Turns in one plane each, and the order they were made in; the first pair answered
E:
[ -3.3 -21.8  -0.4  31.2   7.7  16.6 -19.1   3.6 -15.4  -3.0   9.3]  ->  [  4.4 -19.4  -1.0  20.7  15.2  16.1 -13.5  12.7 -13.1  -1.8  26.7]
[ 14.6 -51.8 -10.6   3.3  29.9  28.7   6.2  19.9 -10.7 -30.6  41.4]  ->  [ 11.1 -54.0 -13.2   9.8  14.3  34.0  18.3  -0.5  -5.1 -48.0  21.2]
[ -4.9  -4.3   0.4  -6.2 -39.4  27.3   4.1 -20.4 -18.5  -6.4 -15.4]  ->  [-11.3  -4.9   5.7   2.8 -32.3  22.3 -18.8  -7.5 -29.3  15.5 -15.0]
[ 35.3  10.0 -18.2   4.1   4.3  -0.8  25.8   8.6  23.3 -23.4  28.2]  ->  [ 22.7   3.0 -19.8  23.4 -14.6   3.9  25.3 -15.7  23.4 -34.8  -8.6]
J:
[ -1.5  20.2  -3.0 -14.1 -19.2   1.7   2.3   7.4  -6.0   4.5  20.5]  ->  [  7.0  17.5 -17.7 -13.6  -7.1  -8.0   4.9   8.5   9.4   6.2  18.6]
[  2.2  13.1  -7.5  -5.4  14.0 -19.9   2.6   4.5  24.3  18.9  -6.0]  ->  [-17.5  20.3  15.4   0.6  -8.3  -8.2  -8.4   2.6   0.0  24.0 -12.7]
[-22.3   7.6  49.9 -23.4 -20.7  33.6  -1.8  16.7 -61.3   1.6  42.6]  ->  [ 32.6 -11.9 -16.1 -40.2  42.4  -1.3  33.3  26.8   9.2 -13.9  63.9]
[ 20.3 -10.6 -32.7  27.4  27.0 -41.7 -14.7  -2.4  14.2  24.8 -22.8]  ->  [-16.3   1.8  21.5  32.4 -21.6  -7.1 -31.9  -8.9 -42.0  25.6 -25.2]
U:
[-11.9 -54.7  -4.1  33.5  11.2 -17.1 -43.0  -7.1   2.6   2.7 -34.4]  ->  [-30.1 -38.7  28.1  24.4 -26.8   6.6 -33.3 -17.9 -23.7 -11.5 -32.5]
[-13.5 -14.7   6.5  13.3  23.3   5.5 -34.3  28.2 -14.8  26.4  26.6]  ->  [-24.7  -0.5  28.0   5.0  -2.7  21.6 -23.8  19.4 -30.2  16.2  27.7]
[ -8.7   5.2   9.5  17.7  18.6 -10.7 -22.1  18.4  -1.1  19.9   0.4]  ->  [-16.0   9.0  23.4  15.0   4.7  -0.5 -20.8  14.1 -13.3  14.9   0.8]
A:
[ 31.1 -19.5 -36.6  -1.2  26.2  14.1  11.9  -5.4  11.9   1.7  12.9]  ->  [  1.3  14.4  -5.4   3.1   9.9  11.4 -25.6  14.1 -16.9  49.0   5.8]
[  5.6 -33.9  14.1   3.3  -7.9  -6.2  -9.7 -21.5  -3.9  14.4 -16.2]  ->  [ 20.0 -19.1  -2.9 -11.2   4.9 -21.5   3.8 -15.1  21.6  19.8 -10.4]
[ 24.2  20.2 -28.0   0.7   1.1 -14.9  11.0  -7.7  20.6  -7.5  -9.6]  ->  [ -4.2  23.9   4.9  17.3 -21.4  -1.2 -21.3  -4.0 -19.4  12.5 -19.4]
[-18.0  10.1   0.3  13.9  -3.0  -0.8 -34.3  -3.6   3.8  26.4 -27.3]  ->  [  2.5 -27.2 -19.0  17.3   4.8   8.4  -7.9 -24.2  16.8 -17.9 -23.2]
Pairs:
Each pair is two turns apart.
[ -6.0 -24.3  -1.2  18.9  11.2  -7.6   2.9   3.0 -26.1  21.1 -25.9]  ->  [  9.1 -33.9  -6.1   7.7  26.1  -6.4  12.4  12.4 -23.0  12.8  -0.7] | E, A
[  1.3 -12.6  -2.8   3.8  -7.9   6.9  10.7 -33.3   3.1 -26.0 -32.2]  ->  [ -4.1 -10.3   7.9  10.0  19.5  -5.2 -37.2   7.6 -18.9  26.5  -8.6] | E, E
[ -2.3 -21.5  -7.9 -25.7 -23.3  17.6  26.0  47.7   8.4 -22.8   3.5]  ->  [-11.0   0.1  -0.6 -29.6 -34.2  14.4  24.3  48.6   8.1 -10.0  -4.9] | A, E
[-11.2 -24.2  19.3  28.6 -23.7  15.6 -32.5  -5.9 -26.5   5.8 -16.7]  ->  [ 33.7 -42.3 -14.8   1.2  19.3   4.9   2.9   7.5  11.7 -17.6  28.7] | E, A
[ -4.0   6.6   6.9   1.8   4.2  -1.8 -16.7   4.8  -0.1  18.2   3.2]  ->  [  3.1   6.3  11.2 -12.0  -0.4   7.0   4.5   1.0  -0.1  -1.6  19.1] | J, E
[-19.4  19.0  36.3 -15.6 -34.3  28.3   2.2  -3.3 -34.3  -8.6  15.3]  ->  [-12.5  48.7  25.8 -33.0 -22.7   8.9   5.3  13.1 -11.6  15.0  19.8] | A, A
[  3.5 -14.6  -4.6  24.5  -2.7  10.9   0.0 -35.6  19.9 -22.4 -43.7]  ->  [-13.0  -1.5  12.9  28.9 -13.9  12.5 -20.0 -27.4   1.4   0.3 -48.6] | A, A
[ 19.0 -10.2  -5.4   7.7 -12.8   7.3  -0.8 -21.5 -10.4 -12.2  -8.6]  ->  [ 15.8 -12.3  -6.2  15.3  -7.4   3.4 -14.4 -15.3 -13.0   0.3 -13.2] | J, E
[-11.8  33.2   1.2 -15.2 -24.2  20.8   3.4   5.9  -2.9  -0.7   0.3]  ->  [-14.3  19.9   7.8 -10.1 -24.2  28.9  -3.4   7.3 -16.3  -3.8   5.6] | J, A
[ -2.9 -23.4 -12.2  24.4   0.9   7.3 -22.8 -18.0 -15.2 -11.6 -21.9]  ->  [ 13.2 -30.9 -15.4   6.5  10.2  12.5  -0.8 -14.4  -9.9 -31.6   7.3] | J, J
[ 2.2  6.2 -2.7 -4.9 -4.5  9.7  7.2  0.0 -3.5 -4.9  5.3]  ->  [-3.1  9.0  1.5 -2.0 -4.7  8.6 -1.3  3.8 -8.2  5.4  2.8] | U, A
[-20.9  14.5 -21.2  24.4  -3.6 -24.0 -36.3  14.9  13.9  35.1 -12.5]  ->  [-37.3  27.3   8.0  17.0 -36.4  -2.7 -28.1   4.7  -9.7  23.4 -11.7] | U, U
[  4.5 -14.9 -10.3   4.7 -11.1  -3.1   7.4 -17.2  12.5 -10.7   6.4]  ->  [ -6.4 -15.5   2.6  12.0 -20.1   3.5  -5.5 -17.1  -4.4  -4.4   2.8] | A, A
[ -3.2  11.8   7.7 -10.7 -29.9  -1.0  11.6 -10.0   9.0 -11.8  -7.7]  ->  [  3.2  -1.5  -4.8  -4.2 -20.2  -5.0  12.2 -14.8  18.5 -17.4 -14.6] | E, A
[  8.5  56.5   0.0 -43.4 -19.1 -11.8  23.1  16.6  26.3  18.2  18.7]  ->  [ 26.4  13.8 -17.3 -37.0 -13.8   1.5  48.5  -7.6  35.7 -30.6  21.5] | A, A
[  0.3 -22.5  16.9   8.6   3.3   1.2 -24.5  27.7  -6.2  27.5  38.5]  ->  [  6.3 -42.5  16.3   8.4  -4.9  16.5  -5.2  10.2  -9.4  -7.1  41.8] | A, U
[  0.8  27.0  19.0  -5.9 -16.6  -3.9  12.6   0.8   4.0  37.3  -3.4]  ->  [ 13.1  -6.7   9.8  -0.8 -19.5  11.9  38.2 -22.6   8.0  -8.3  -4.4] | A, U
[  1.7  -7.0  15.5  -4.5 -29.5   8.5 -15.7 -12.3 -14.0  -1.4  -9.9]  ->  [  5.4  11.9  17.9 -20.1 -29.2   5.5  -7.5  -4.3  -9.6   4.1   2.6] | E, U
[ -3.0  -4.5   0.9   6.3 -17.8   3.4   5.0 -23.5   5.1 -12.1 -21.7]  ->  [  3.9  -4.1 -11.7   5.7  -6.3  -6.7   7.1 -20.3  18.0  -9.0 -21.2] | U, U
[  4.9 -26.9  14.1  18.2 -11.5  10.2 -14.8 -16.0 -16.6 -21.3 -28.7]  ->  [ 19.6 -20.5  12.4  -5.9 -11.1  15.2  14.0 -14.9  -6.8 -41.0  -4.0] | J, U
[ -5.4 -30.1  -4.2  25.5 -10.8  15.6  -1.9 -29.3  -9.3 -31.3 -35.7]  ->  [  7.6  27.7 -28.8  -4.2  11.9 -25.8   5.9  -2.4  36.3  12.5 -33.5] | A, E
[ -3.1 -26.8  27.1  -8.7 -12.2  32.5   5.1   0.4 -38.0 -22.7  42.6]  ->  [ 21.1  23.6  -9.4 -41.5  12.3  -7.1  32.4  15.1  22.4  -1.1  43.4] | E, A
[ 14.3  -5.9 -13.6 -10.7  -6.2   1.0  23.5 -16.8  21.6 -32.5   4.5]  ->  [ -5.1  40.3   9.3 -21.8 -15.1  -8.1  -0.9   8.3   7.2  15.7   8.4] | A, E
